rotation steps, each row followed by its count of steps
The counts run from 0 to 308.
[152 145 139  93 131 102 159 112  95 141 147 155  89 140  93  94 105 189
 117 111 123  89 152 106 116 109  93 120 129 150 164 103 102 138  73 133
 134 146 145 165 125 133  97 155  86 193 174 111 149 123 103 160 138 144
 107 146  71 159 146 114  66 137 127] | 44
[105 130  64 103 152 126  92 142 112 100 176  63 166 127 136  91 124  94
 136 146 132 165 135 138 112 133 124 112 135 134 123 149 131 114 137 112
 133 178  99 182 109 132 104  52 132 130 130 117 120 136 145 148  95 129
 123 103 150 118  87 136 146  96 174] | 293
[113 189 145 102 124 101 108 148  90 102 115 133  94  79 118 167 131 145
  89 133 119 100 151 123  60 108 101 121 155 182 100 114 141 128  96 141
 107  96 153 144 137 114 191 117 136 125 133  98 125 115 107 193 149 148
 113 134 149 184 157 114 122 120 165] | 182
[100 155  95 155 110 155 122 158 122 112  84 115  95 153 139 106 144 128
 128 131  80 109 113 139  87 150 118 154 119 144 130 135 154 143 156 127
 138  68 118 117 131  99  77  83 160 103  81 143 120  94 152 123 154 109
  83 120 161 133  80 151 187 108 145] | 291
[157  94 101 124 132 103 118 118 105 136  96 107 166 165 127 143 146 106
 183 147 127 131 123 137  89 141 104 149 120  84 117 166 148 148 152 118
 121 133 106  62 130 110  97 123 129 131 106 168 168 146 159  95 167  89
 129 128 113  62 112 116 160 106 131] | 197
[176 106 138 138 139 139 111 108 122 149 118 145  51 179  93  63 105 143
 160 140 119  86 144  97 140 151 108 109 124 150 143 138 105 133 130  84
  98 144 107  83 139 150  75 108 119 139 155 137 134  92 125 131 146 119
  80 126  95 124 108 112 117 126 120] | 282
[ 97 200  97 119 173 123 119 121  69 132 154 124 206  67 141 142 139 131
 133  94 167 152 122 116 105  87  95 133 162 153 109 147 140 125 124 124
 148 130  95 187 108 108 165 141 108 108 162 128 134 136 167 152 129 145
 146 145 127 117 118 132 106 122 104] | 35
[130 166 111 120 175  86 121 113  67 120 141  88 175  70 159 140 122 120
 125 127 181 151 152  92 108 125  83  92 181 144 112 169 150  99 134 113
 105 161 121 135 153 119 151 146  97 106 113 117 122 129 157 136 130 114
 149 113 140 122 118 142 128 104 110] | 155
[169  71  99  90 137 121 126 119 113 141 168  98 170 177 137 137 104 104
 172 104 104 130 123 138 138 117 152 105 118  81 154 134 124 132 134 115
 142 195 125 155  98 153  99  95 114 191 142 141 160 160 134 104 107 132
 125 118 100  97 125  95  89 114 136] | 228
[128 116 123  65 129  80 123 114  83 110 146 103 165 105 113 181 107 129
 138 118 153 157 118 145  79  96 137 128 114 165 116 130 138 109 126 146
 162 150 160 187 121 135 156 113 148 152 148 121 162 139  68 146 113 140
 164 111 146 149 162  80 110  91 161] | 211
[145 164 137 117 153 169  57 138 116 143 168 118 117 161 136 151 124  73
 158 102  94 118 133 146 126  81 148 115 104 160  89 131 149 145 124  81
 107 114 110 146 117 120 181  89 138 101 171 122 121 122 149 177 154 144
 108 125 135 139 133  85 125 107 161] | 234
[ 86 191 101 163 115 183 112 158 147 139 134 153 109 131 116 116 170 155
 139 104  60  96  96 135 128 101 126 152 130 135 113 127 132 154 133 112
 150  78  94 136  65 132  95  71 139 135 145 135 124 107 127 142 132 152
 128 151 172 124 114 161 154 130 135] | 58
[128 136 126 143 175  84 147  80  87 123 118 112 141 125 121 131 118 119
 172 163 176 155 152 119 106 117  80  72 143 144 116 189 150  88 140  97
 126 201 106 113 141 124 122 155 124  83 115 121 156 101 161 138 140 115
 166  96 160 127 104 109 139  95 100] | 275
[144 151 108  94 131  86 155 109 115 102 117 135 118 100  98 163 115 139
 123 163 136 142 135 130  96 126 132  79 131 173 118 166 155  77 134 104
 128 191 160 169 151 131 149 129 129 132  83 110 131 112 111 153 123 136
 148  81 175 170 151 111 122 109 151] | 301
[135 147  96 162 113 147 129 144 140 135  95 165 108 149 163 152 150 139
 135  93  23 102  71 138 122 100 150 150 150 103 133 104 149 135 153 124
 174  94 129  97 100 118  89  98 123 124 109 144 144 116 140  89 160 118
 104 143 147 108 161 134 143 143 108] | 231
[145 131 127 112 173 129 105  98  84 167 168 106 147 144 137  90 113 124
 142 102 139 123 147  95 153 101 100 114 137  90 148 129  99 174 102  98
 103 179 102 146 103 146 116 132  83 188 187 131 167 156 177 130 128 148
 122 158  73 115 118 127  96 135 106] | 18
[151  92  89  84 114 102 134 143 109  97  88  97 122 112 165 148  81 131
  94  96  85 140  94 133  77 135 161 125 159 117 163 123 139  97 159 149
 139 156 157 177 163 125 110  84 141 136  93 124 154 124 124 134 107 101
  85  87 137 143 136 135 125 123 155] | 146
[105 144 144 176 129 143 137 103  76 172 129 117 126 120 100  93 135 174
 173 155 179 113 127 110 123 104  85 128 124 136 103 127 141 164 112 116
 116  97 105  92  78 140  59 123 178 122 174 163 156 107 108 129 127 143
 137 172 155 125 102 143 171  80 115] | 41
[159 194  80  96 165 135 122 136 126 131 151 139 182 123 113 159 141  88
 168 106 120 162 101 127 119 104 134 109 140 131 122 189 129  79 158 107
 161 176  88 172 102 140 124 102 102 135 139 137 150 128 141 140 123 119
 149 100 143  99 112 104  97 117 123] | 60
[ 95 140 114 149 134  72 134 113  81 132 158 104 155 104 134 105 158 182
 112 145 135 106 148 108 120 121  67 121 166 114 136 118 129 157  98 106
 121 150 103 103 104 119 101 146  72 191 128 116 116 166 123 123 132 144
 146 178 119 117 158 161 103 125 110] | 190
[161 190 127 112 114 143 106 149 110 120 122 153  77 126  95 163 120 132
 114  92 110 116 125 135  66 127 103 156 129 201 121 131 128 106 128 137
 142  80 125 157 130 109 145 109 133 110 148 103 149  96 108 176 156 137
 108 137 142 174 145  94 126 124 141] | 62
[132 197 129 156 131 145 168 136 140 151  69 188 114  98 132 183 125 172
 146 111  83 116  57 134 115  78 156 110 161 132 117 121 156 126 143 114
 143 109 118 170  94 132 116 113 160 140 107 133 165  95 115 150 123 129
 137 128 168 161 139 129 141 112 127] | 33
[ 86 111 121 114 119  68 190 103  86 134  82 105 152  87 137 121 119 194
 118 167 145 132 133 131  95 121 105  98 139 111 142 110 152 144 115 145
 125 155 179 156 125 118  89 149 157 166  79 119 144 131 122 126 108 146
 126 129 149 150 124 169 142 112 126] | 159
[152 147  75  72 120 124 134 141 140 113 145 146 151 147 117 172 129  93
 104  84  50 123 107 141 110 116 160 138 128 148 148 146 131 110 135 138
 180 177 146 185 125 131 145 118  84 172 107 118 118 138 121 126 129 124
 128  82 138 144 147 105  81 155 141] | 86
[137 144 125 128 112 128  96 151  99 130 129 109  72 119 152 107 105 139
  69  93 107  83 140 124 119 126 140 132 154 195 124  70 112 115 112 136
 151 125 162 154 131 113 139  97 132 106 168 103 112  92  75 149 113 143
  82 127 150 175 168 114 114 108 145] | 122
[107 159 120 148 173 114 126 115  98 148 175 107 185  95 152 119 121 128
 109 132 166 128 130 103 147  89 127  70 169 155 113 134 146 120 111  96
 129 200 126 146 112 131 150 133 110 132 142 119 106 124 132 127  95 168
 163 107 165 124 115 153 121  95 106] | 125
[164 114 119 100 150 134  88 126 140 125 104 131  87 184 134 171 109  88
 151 135  61 112 109 142 119 111 177  91 139 139 105 153 155  97 156  98
 119 154 138 121 147 121 151  96 139  93  89 125 148  94 146 118 139 101
 102  75 157 133 128  90 141 114 156] | 115
[110 154 115 104 110 151 112 160 114 111 104 119  71 158 142 122 119 139
  89 104  68  94 150 141  79 150 103 177 127 146 141 121 124 142 129 149
 127  80 143 160 163  97 131  80 134 120 123 103 120 111 166 158 160 124
  48 144 131 147 116 127 143 135 168] | 290
[ 95 133  52 124 124 117 122 153 135 136 144 102 195 120 154 140 145 142
 136 119  79 149  79 127 120 102 154 142 140  74 134 126 137 150 146 122
 163 151 119 128  82 126  76  72 117 186 106 159 149 165 133  97 100 127
 135 130 156  83 114 141 125 112 138] | 202
[203 136 155 117 156 163  91 114 123 168 116 149  91 164 120 130 103 133
 143  88 110  89 145  90 144 113 118 124 136 111 143 119  92 168 107 105
  89 122 107 117 114 144 114 136 101 148 193 122 160 124 154 129 152 135
  99 160  60 142 132 105 103 135 126] | 19
[ 71 179  84 117 117 144 103 175 128 116 165 132  99 131 128 115 144 160
 103 108  51 101 115 156 118 129 107 152 127 134 123 107 121 144 101 115
 144 114 115 192 100 129 111  72 106 175 128  99 106 141 118 172 121 157
 121 149 141 153 153 150 114 137 176] | 57
[106 146 108  87 166 174  50 135 103 130 160  75 170 148 156 119 112  86
 121 124 129 134 135 113 127 109 106 140 141  99 109 141 149 182 130 118
  76 114 116 170 125 102 147  92 111 122 144 139 118 140 211 143 123 152
  95 121 124 110  82 157 127 122 147] | 143
[130 174 146 143 107 136 150 124 121 161  96 177  71 144 108  99 141 195
 124 113  95  76 127 116 115 120  79 141 129 130 149 103 118 150  99 133
 136 100 126 108 126 128  89 152 113 167 153 134 144 112 135 128 154 134
 100 161 104 143 156 130 115 142 101] | 45
[163 100 146  93 123 159  87 136 134 153 168 117  98 217 107  86 107 106
 109 128  93  75 143 114 152 122 146 119  91 135 134  87 108 162  90 115
 116 161 151 149 116 141 119  91 118 167 175 138 118 131 126 136 118 163
  89 120 110 140 115 113 100 123 135] | 109
[ 98  89 135  85 101  61 145  93 101 115 130 103 132 175 123 160 127 141
 130 143  75 102 153 172  99 139 109 111 105  91 141 111 162 157 103 147
 148 168 148 130 152 121 135 153 119 171  92 113 141 163 151 133 161 130
 120 145 116 129 174 107 110 123 156] | 224
